In the rows, 128 means zero.
The rows below fall into families. The same turns and mirrors carry the whole set onto itself and the rows of a family onto each other. For each named row, which other rows are in its family? Write them in the order they are listed.
These 32 rows form 4 families of 8 rows each.
Q277: [107 124  77 122 104 133 144 110 103 131 126 146]
Q955: [103 127  88 130 133 181 127 165 149 131 145 133]
Q199: [109 136 108 118 143 189 162 136 144 102 134 163]
Q317: [130 155 161 148 135 143 124 130 111  92 135 116]
Q600: [110 165 107 110 110 142 129 131  92 132 149  92]
Q533: [118 129 168 143 135 163 143 139 129  84 137 128]
Q697: [150 154  93 137  94 153 131 138 163 111 117 108]
Q424: [106 140  82 110 117 179 127 155 138 134 156 113]
Q437: [129 155 140  86 115 109 134 162 149 106 134 142]
Q328: [114 156  76 111 118 178 114 158 155 126 131 119]
Q863: [ 97  94 112 103 138 140 110 148 128 101 141 148]
Q741: [107 183 122 109 102 130 147 137 111 126 147 100]
Q485: [114 154 162 145 118 158 139 119 116  83 129 125]
Q535: [137 134  68 130 114 152 134  97 117 120 129 134]
Q352: [111 151  74 136 113 144 127 105 101 129 124 129]
Q402: [115 120 108 124 141 172 171 137 121  96 118 166]
Q330: [124 132  91 116 131 196 113 163 141 120 137 122]
Q612: [110 137 162 144 132 139 115 143 123  80 128 124]
Q294: [107 166 136 134 106 139 143 146  97 122 135  91]
Q114: [ 98 143 128 114 138 189 162 148 119  97 124 157]
Q145: [157 155 112 119  99 129 120 149 147 100 107 105]
Q660: [108 142 131 129 154 165 170 149 124 103 129 164]
Q126: [119 127  71 108 121 150 135 101 103 110 118 147]
Q382: [172 163 100 116 109 153 132 145 152 110 120 117]
Q737: [102 105 126  96 125 130 106 132 138  82 131 153]
Q525: [ 99 151 124 129  94 140 130 122 101 127 154  94]
Q564: [112 105 114 117 130 117 104 133 134 103 128 168]
Q379: [130 128 143  83 121 106 150 147 133  98 129 143]
Q404: [119 155 143  91 118 118 161 155 134  91 113 146]
Q710: [ 97 107 104 105 138 135 110 115 125 110 148 160]
Q430: [149 167 113 137 104 145 113 131 153  98 123 104]
Q17: [121 154 139  88  95 117 152 153 152  96 123 124]

Same family as Q424: Q863, Q741, Q535, Q402, Q612, Q404, Q430
Same family as Q710: Q199, Q533, Q328, Q352, Q294, Q145, Q379

